-2.1,-6.5,-7.1,2.4,-5.8,-5.7,-6.9
-2.0,-14.1,4.0,-9.5,-17.5,-7.9,23.6
-10.8,-21.8,-15.4,15.7,-10.4,-21.1,0.0
2.2,2.0,-3.3,-2.2,-3.0,3.9,-14.3
-22.3,-16.4,-23.1,10.2,10.5,-23.3,-5.0
-11.6,-10.3,-12.6,-14.2,-14.8,-11.1,-29.1
-11.5,-0.8,2.6,-26.5,-3.1,-1.9,6.8
-5.0,-7.2,-3.4,-1.8,-5.6,-6.1,1.9
-0.9,-3.9,-2.0,-0.5,-5.6,-3.1,1.4
5.3,-18.1,0.4,8.4,-25.4,-8.9,12.3
0.9,-9.2,-7.0,7.0,-10.6,-4.6,-6.9
-4.9,-1.1,-2.9,-6.8,1.0,-2.5,0.6
-5.1,-10.5,-1.2,-8.3,-13.5,-7.7,6.3
Indices start at 1.
Report the entry at row 2, column 3.
Answer: 4.0
The entry in row 1 and column 3 is -7.1
Report the entry in the top-left corner.
Answer: -2.1
The entry in row 2 and column 1: -2.0
The entry directly above the centre entry is -14.2
Report the entry directly above -7.7.
Answer: -2.5
The entry directly above the smallest entry: -5.0
Report the entry just right of -6.1.
Answer: 1.9
The minimum: -29.1
The entry just left of -14.2 -> -12.6
The entry just left of the largest entry is -7.9
Report the entry in row 1 and column 2.
Answer: -6.5
Report the entry directly above the largest entry.
Answer: -6.9
Report the entry just left of the centre entry.
Answer: 2.6
Report the entry just right of -2.9.
Answer: -6.8
Report the entry just right of -4.9.
Answer: -1.1
Report the entry just right of 0.4.
Answer: 8.4
Report the entry just right of 3.9.
Answer: -14.3
The bottom entry of the column that holds the smallest entry -> 6.3
Report the entry at row 3, column 1.
Answer: -10.8
Report the entry directly above -10.6.
Answer: -25.4
The entry directly below the centre entry -> -1.8
Report the entry just right of 4.0.
Answer: -9.5
The entry directly above 0.9: 5.3
Report the entry directly below the smallest entry.
Answer: 6.8
Report the entry directly above -3.0.
Answer: -10.4
Report the entry just right of 2.6.
Answer: -26.5

[2, 1, 4, 5, 8, 4]
The third entry from the left: 4
Give the entry just left of 8.
5
The 2nd entry: 1

grid =
[[ 1.62  1.08  0.01  1.64  4.95 -1.98 -1.32  3.04 -5.33 -3.75  4.58  0.57]
 [-3.59 -4.46  0.30 -3.58 -5.64  3.20  1.29  1.22  0.74 -0.27 -0.71 -0.70]
 [ 0.38  1.31  2.58 -2.00 -1.89  4.45 -4.20 -1.31 -1.98 -0.75  6.47 -2.98]
 [ 2.38  2.46  3.67  2.24  1.29  3.64 -2.91 -5.65 -1.57 -2.20  0.86  2.77]
 [-4.26 -3.01 -1.04 -0.82 -4.17  2.03  0.48  5.45  0.13 -0.63  3.84 -0.35]
 [ 0.40 -4.13 -1.34 -1.57 -2.81 -4.91  2.47 -0.91  1.59 -2.59 -3.97  1.36]]
Rows and columns are numbered from 1.
Find the entry in the top-left corner.
1.62
Find the entry directly below -3.59.
0.38
Find the entry directly below -1.04.
-1.34
The entry just left of 4.45: -1.89
Find the entry directly below the largest entry.
0.86
The entry at row 1, column 3: 0.01
The entry directly below 0.86 -> 3.84
Find the entry directly above 4.45.
3.20
Find the entry at row 1, column 2.
1.08
The entry at row 2, column 1 is -3.59
The top-right entry is 0.57
The maximum -> 6.47
Find the entry directly above 0.74.
-5.33
The entry directly below 3.67 is -1.04
The entry directly above the smallest entry: -1.31
Find the entry directly above -2.91.
-4.20
Find the bottom-right entry.
1.36
Find the bottom entry of the column that holds the largest entry.
-3.97
Find the entry directly below 1.64.
-3.58
The entry just left of -5.65 -> -2.91
The entry just left of 2.03 is -4.17
Find the bottom-left entry.
0.40
Find the entry directly above the largest entry.
-0.71
The entry just left of 1.22 -> 1.29
The entry at row 3, column 2: 1.31
Find the entry directly below the smallest entry.
5.45
Find the entry directly below 3.64.
2.03
The entry just right of 0.40: -4.13

W = [-7.13 -0.70  1.63 -4.19 -0.47 -2.07 -0.62]
The smallest entry -> -7.13
The entry just left of 1.63 -> -0.70

x =
array([[ 17, -18,  10,  22, -22, -20,  14,  43,   9, -31, -32,  -4,   2,
        -15],
       [ 10,  -9,  25,  22, -19, -17,   7,  36,  -1, -23, -34,  12,  16,
        -16],
       [ 10,   2,  31,  24, -22, -18,  -1,  33,  -5, -24, -29,  20,  20,
        -20],
       [  3, -21,  10,  30, -16, -21,  20,  31,  -6, -28, -43,  -3,   6,
        -11],
       [  7,  -1,  43,  20, -19, -13,  -2,  35,  -7, -15, -33,  27,  27,
        -19],
       [  6, -21,   9,  28, -18, -22,  19,  33,  -4, -28, -41,  -3,   6,
        -13],
       [  8,   2,   6,  34, -25, -29,   7,  23,  -8, -37, -32,   2,   8,
        -19],
       [ 11,  20,  27,  30, -27, -25, -10,  23, -11, -30, -23,  24,  23,
        -26]])
The minimum: -43
The first entry in reading order is 17
Report the entry just left of 25.
-9
Report the third entry in reading order.
10
Report the entry just left of the smallest entry.
-28
The fifth entry in reading order -> -22
The entry just left of 16: 12
Report the 2nd smallest entry.
-41

array([-3.16, -1.47, -1.48,  7.12, -1.23, -1.71,  3.24,  4.85,  7.41,
       -1.15,  1.32, -7.30, -2.84])
The entry just right of the largest entry: -1.15
Find the second entry from the end.
-7.30
Find the first entry.
-3.16
Find the entry just left of the largest entry.
4.85
The third entry from the left is -1.48
The entry just left of 3.24: -1.71
Find the 3rd entry from the end.
1.32
Find the median of all entries.
-1.23
Find the centre entry.
3.24
Find the last entry.
-2.84

Questions about the table below.
1) The second largest entry?
2) The entry just right of -0.38?
3) The entry just right of the smallest entry?
4) The 2nd entry in reading order?
5) The entry just left of 3.15?
[[-1.04  0.39 -1.78 -0.38  1.19  0.13 -1.16 -6.07 -0.40  7.10  6.01  0.03
  -4.03  3.15]
 [-0.80  1.89  3.96  5.52 -2.58 -3.78  5.47  6.53 -0.64 -0.67 -4.54 -3.90
   4.47 -2.81]
 [-1.26  2.61  2.11  7.25 -2.69 -4.37  4.80  0.59  0.24  7.40  1.35 -4.19
  -0.93  0.54]]
1) 7.25
2) 1.19
3) -0.40
4) 0.39
5) -4.03

Questions about the grid below.
1) The entry just left of 5815?
2) The entry just left of 5419?
3) The top-left entry?
4) The last entry, reading row by row?
5) The 2nd-last entry, reading row by row?
6) The first entry in the row that holds the smallest entry?
7) The entry just right of the largest entry?
8) The largest entry in the first row?
[[5681 6885 6328 5222 4861 3497 7930 4192 5391]
 [4954 5534 6157 5826 4308 3940 6067 6104 4072]
 [4381 5252 5201 6861 5230 2862 5127 4251 4313]
 [5896 6655 7037 5174 5815 4907 7759 3554 7135]
 [6925 3091 5198 6951 4213 8490 5595 7827 3892]
 [4121 7241 5420 4807 5148 2143 4894 5857 6652]
 [2412 5565 5450 4239 6072 3357 6736 2385 6034]
 [3346 5656 4208 7091 7118 5419 4313 5765 6164]
 [6780 3176 5438 7566 4225 6699 3938 7246 3460]
 [4566 5237 4868 5923 6346 7135 4341 5471 7565]]
1) 5174
2) 7118
3) 5681
4) 7565
5) 5471
6) 4121
7) 5595
8) 7930

arr = [ 1.42 -0.57  6.17 -5.80  3.60]
The entry just left of the smallest entry is 6.17
The entry just right of the smallest entry: 3.60
Give the minimum.
Answer: -5.80
